Here are some numbered points:
-0.101 & -0.363 & -0.020 & 0.113 & 0.590 & -0.054 & -0.562 & -0.726 & -0.267 & -0.419 & -0.012 & 1.087 & 0.471 & 0.696 \\ 0
0.106 & 0.015 & 0.246 & -1.308 & -1.676 & 0.233 & 0.521 & 0.729 & 1.352 & -0.047 & 0.701 & 1.082 & 0.332 & -1.310 \\ 1
-0.120 & -0.743 & -0.090 & -1.367 & 0.647 & -0.150 & -0.569 & 1.157 & -0.306 & -2.207 & 1.150 & 1.061 & -1.667 & -0.602 \\ 2
-0.317 & 0.307 & -0.038 & 0.119 & 0.092 & -0.469 & -0.604 & -2.271 & -0.164 & -0.186 & -0.718 & 1.007 & 0.373 & -0.373 \\ 3
-0.144 & -0.236 & 0.156 & 0.138 & 0.238 & -0.274 & -0.559 & 0.294 & -0.169 & -0.436 & 0.722 & -0.114 & 0.325 & 0.964 \\ 4
-0.459 & -0.294 & 0.510 & 0.037 & 0.814 & -0.261 & -0.534 & 1.160 & -0.754 & -0.078 & 0.253 & 1.001 & 0.478 & 3.208 \\ 5
2.235 & 0.258 & 0.194 & 0.185 & 0.423 & 0.310 & -0.604 & -2.564 & -0.611 & 0.968 & -1.051 & -5.904 & 0.462 & -1.241 \\ 6
-0.006 & -0.692 & 0.228 & 0.147 & 0.079 & -0.053 & 1.687 & 1.100 & -0.475 & 0.006 & 0.188 & 1.028 & 0.370 & 3.239 \\ 7
0.385 & 1.238 & 0.140 & 0.147 & 0.225 & 0.449 & -0.988 & -2.687 & 0.350 & 0.703 & -0.212 & -4.054 & 0.424 & -1.325 \\ 8
0.252 & 0.558 & 0.247 & 0.095 & 0.294 & -0.359 & 3.045 & 1.443 & 0.665 & 0.001 & 0.410 & 0.681 & 0.345 & 0.498 \\ 9
-0.138 & 2.923 & 0.341 & 0.378 & 0.296 & -0.444 & -0.672 & -6.595 & 0.673 & 0.814 & 0.541 & -2.951 & 0.326 & -1.216 \\ 10
0.324 & -0.840 & 0.203 & 0.309 & 0.427 & 0.023 & 4.242 & 1.048 & 0.784 & 0.205 & 0.591 & 1.387 & 0.338 & -0.196 \\ 11
-0.137 & 2.274 & 0.188 & 0.009 & -1.405 & 1.168 & -0.403 & 0.537 & 1.909 & 1.845 & -1.236 & 0.450 & 0.347 & -1.249 \\ 12
0.184 & -0.655 & 0.379 & 0.303 & 2.386 & 0.265 & -0.221 & 1.092 & -0.617 & -0.149 & 0.368 & 1.187 & 0.546 & 4.320 \\ 13
-0.642 & 1.560 & 0.197 & 0.334 & -1.282 & 1.868 & -0.437 & 1.350 & 1.539 & 2.160 & -2.758 & -0.259 & 0.377 & -1.407 \\ 14
-0.134 & -1.239 & -2.847 & 1.255 & 0.300 & -0.254 & -0.364 & 0.904 & -0.319 & 0.003 & 0.543 & 0.976 & 0.832 & 1.071 \\ 15
-0.302 & 3.364 & 0.326 & 0.263 & 0.344 & -0.087 & -0.631 & -5.892 & 1.345 & 1.343 & 0.562 & -4.068 & 0.444 & -1.284 \\ 16
-0.763 & 2.229 & 0.187 & 0.156 & 0.327 & 0.231 & 0.193 & -2.632 & 1.064 & 1.332 & 0.654 & -4.534 & 0.403 & -1.374 \\ 17
-0.256 & 3.234 & 0.215 & -0.673 & 0.763 & -0.466 & -0.392 & -3.758 & 1.868 & 1.033 & 0.692 & -0.319 & 0.566 & -1.278 \\ 18
0.155 & -0.948 & 0.247 & -0.871 & -4.919 & 0.165 & -0.426 & 1.319 & -0.480 & -0.711 & -0.609 & 1.059 & 0.455 & -1.014 \\ 19
New points follow, each followed by the numbers of its five nearest points above, nearest first.
-0.111 & -1.102 & 0.015 & 0.036 & -1.812 & 0.036 & 1.660 & 0.750 & -0.176 & -0.250 & -0.332 & 1.240 & 0.370 & -0.998 \\ 1 9 11 19 0
0.088 & -0.947 & 0.121 & 0.001 & -2.161 & 0.122 & 1.584 & 1.053 & -0.388 & -0.266 & -0.114 & 1.062 & 0.350 & -0.792 \\ 1 19 9 11 4
-0.012 & -0.361 & 0.229 & 0.146 & 0.316 & -0.146 & 2.717 & 1.355 & -0.622 & -0.188 & 0.221 & -0.072 & 0.332 & 0.411 \\ 9 11 7 4 0
-0.267 & -0.575 & 0.172 & 0.208 & -1.850 & 0.786 & -0.599 & 2.327 & -0.098 & 0.915 & -3.430 & 1.320 & 0.410 & -1.128 \\ 14 12 19 1 0
0.017 & -0.932 & -2.641 & 0.868 & 0.186 & -0.005 & -0.681 & 0.971 & -0.440 & -0.048 & 0.528 & 1.187 & 0.600 & 0.176 \\ 15 0 4 5 3
-0.439 & -0.555 & 0.173 & -0.071 & 0.518 & -0.192 & -0.080 & 1.338 & -0.385 & -0.464 & 1.400 & -1.105 & 0.537 & -0.463 \\ 4 0 2 1 9
-0.148 & 0.543 & -1.813 & 1.167 & 0.600 & -0.371 & -0.540 & -4.893 & -0.197 & -0.304 & 0.593 & 1.089 & 0.372 & -0.945 \\ 3 18 0 10 4
-0.097 & -0.772 & 0.140 & 0.257 & 0.150 & -0.149 & -0.618 & 1.425 & -0.418 & -0.687 & 1.687 & -0.306 & 0.200 & 1.013 \\ 4 0 5 2 15
-0.109 & -0.787 & 0.236 & 0.202 & 0.166 & -0.030 & 1.529 & 1.198 & -0.552 & -0.018 & 0.455 & 1.061 & 0.225 & 2.930 \\ 7 5 13 4 9
-0.278 & -0.689 & 1.108 & -0.527 & 0.317 & -0.131 & -0.607 & 1.088 & -0.403 & -0.751 & 0.355 & 1.127 & -3.696 & -0.266 \\ 2 4 0 1 5
-0.210 & -0.677 & 1.056 & -0.551 & 0.408 & -0.155 & -0.587 & 1.150 & -0.259 & -0.695 & 1.275 & 1.056 & -3.067 & 0.228 \\ 2 4 0 5 1
0.037 & 3.229 & 0.291 & -0.227 & 0.573 & -0.131 & 0.051 & -3.890 & 1.612 & 0.906 & 0.543 & -0.704 & 0.190 & -1.206 \\ 18 10 16 17 8
0.274 & -1.121 & 0.409 & -1.082 & -4.730 & -0.087 & -0.618 & 1.461 & -0.666 & -0.496 & -0.452 & 0.967 & 0.596 & -0.989 \\ 19 1 4 0 12
0.026 & -0.928 & 0.068 & 0.224 & -1.829 & 0.144 & 1.704 & 0.873 & -0.386 & -0.058 & -0.291 & 1.160 & 0.427 & -0.861 \\ 1 9 11 19 0
-0.078 & -0.632 & 1.531 & -0.126 & 0.378 & -0.232 & -0.621 & 1.116 & -0.318 & -0.314 & 0.066 & 1.123 & -3.558 & -0.338 \\ 2 4 0 1 5
-0.313 & -0.715 & 0.768 & -1.108 & 0.204 & -0.282 & -0.601 & 1.064 & -0.478 & -1.319 & -1.179 & 1.091 & -2.992 & -1.031 \\ 2 0 4 1 3
0.063 & -0.698 & 0.177 & -1.110 & 0.504 & -0.217 & -0.582 & 1.239 & -0.390 & -1.898 & 1.299 & 1.350 & -1.000 & -1.072 \\ 2 4 0 1 3
